In the rows, 128 means zero.
Each named move below is a turn or a mirror, shown by a few rows before and after it. Which moves, in which order, take the first row of each later pair to the second? The first pair is answered.
J (before |-> after):
[156 162 114 172 106 142 123 130 140 134] |-> [155 162 114 173 105 143 123 128 140 133]
[120 118  99 135 115 122 128 119 121 124] |-> [136 119 109 127 112 117 143 146 128 128]
[185 113 123 128  98  90 146 145  74 116] |-> [152 110 100 146 107 102 113  91  63 108]
G (before |-> after):
[ 93 179 133 112 155 147 120  87 131 142] |-> [ 83 174 128 132 153 159 102 106 140 120]
[124 187 126 159 133 166 171  94 118 147] |-> [112 182 120 182 129 179 151 115 128 121]
[130 125 117 148 142 139 128 120 118 109] |-> [136 129 121 134 145 131 141 107 112 125]
[146 122 135 143 122 115 127 150 142 117] |-> [153 125 138 127 123 105 141 136 137 134]
B (before |-> after):
[140 131 130  95 117 103 140 108 136 170] |-> [148 133 131  99 120 104 148 107 126 167]
[101 123 127 128 132 122 118 147 136 150] |-> [103 134 118 142 140 128 125 116 120 152]
[147 127 136  94 119 102 145 146 142 143] |-> [126 134 122  97 113 107 121 113 155 154]
[108 170 124 157 153 158 147 114 136 138] |-> [126 159 141 147 156 151 167 160 131 126]
Now pairs of rows:
(two moves a pair)
[ 97 105 114 111 133 120 102  96 127 131] |-> [137  97 136 108 145 114 147 148 100 110] => B, B
[ 84 134 134  87 112 106 109  77 105 140] |-> [102 146 124 148 128 133 123  86  68  92] => G, B
[139 136 136 165 116 143 130 172 160 117] |-> [139 145 129 127 130 121 152  80 128 169] => J, G
[108 140 129 145 162 144 136 126 122 116] |-> [124 145 140 127 160 132 157 132 120 131] => G, J
[155 119 148 145 100 124 156 136 102 136] |-> [126 114 130 171 100 138 122 116 102 115] => G, J
[148 126 131 153  99 132 113 160 108 122] |-> [133 136 119 162  98 137  97 124 111 132] => B, B
[118  94 134 112 120 119 110 160 122 102] |-> [112 102 129  88 118 108 112 109 123 143] => G, B
[132 181 126 112 143 136 181 128 162 130] |-> [113 177 122 105 134 136 158 124 183 137] => B, B
[102 121 117 143 131 135 102 120 136 109] |-> [142 130 144 108 128 111 150 148 136 138] => J, G
[123 108 123 117 107 110  89 125 143 139] |-> [133 130 114 132 113 117 102  89 125 150] => J, B
[138 157 159 140 146 134 123  88 111 128] |-> [149 138 174 133 143 131 130 152 118 105] => B, G
[163 120 117 129  82 104 142  99 106 157] |-> [152 102 120 149  74 118 115 163 128 113] => B, G
[137 132 103 131 103 119 119  89 143 136] |-> [156 127 107 159 110 131 132 130 127  98] => B, G
[104 111 145 120 170 144 154 169 118  96] |-> [ 85 118 143  78 161 125 144 113 136 151] => B, G
[154 157 125 166 111 163 141 147 126 104] |-> [158 139 149 108 102 134 150 175 149 133] => G, B
[158 126 164 100 139 105 156 158 125 157] |-> [ 94 117 121 149 147 136  83  87 115 123] => J, G
[180 137 124 150 100 109 146 116 108 120] |-> [139 123 120 130  81 107  94 117 160 132] => B, B
[103 148 117 162 142 152 120 125 139 122] |-> [139 142 143 123 150 127 171 146 119 140] => G, B
[107 107 137 111 147 119 147 134 112 109] |-> [ 94 104 131 109 144 120 130 125 123 112] => J, B
[139  80 124 104 137 108 128 110  94  91] |-> [123  73 121 108 128 113 102 116 114  85] => G, B
[119  86 128 111 139 111 112 114 105 118] |-> [124  87 128 115 141 110 119 115  99 116] => B, B
[105 132 124 130 149 147 127 126 140 119] |-> [116 130 132 129 152 146 140 142 132 114] => B, B
[ 77 102 153  80 165 127 135 155 136 119] |-> [ 53 119 129 107 164 142 110 105 138 122] => B, G
[132 138 123 107 138 118 110  91 133 147] |-> [138 131 123 150 141 140 106 143 125  94] => B, G
[ 61 129 115 182 137 170  76 164 142  78] |-> [136 133 165  60 155  95 196 134  94 177] => G, B
[161 194 148 137 106 143 147 107 161 163] |-> [161 180 153 158 102 154 134 166 170 122] => B, G
[147 121 113 140 125 113 138 120 105 112] |-> [144 110 123 114 119 100 136 139 121 122] => B, G
[124 101 124 117 127 116 111 124 112 115] |-> [135 103 131 108 127 110 126 135 114 121] => G, J
[139 101 123  96 116 111 121  81 123 157] |-> [137 110 104 164 123 145 105  91 106 105] => G, B
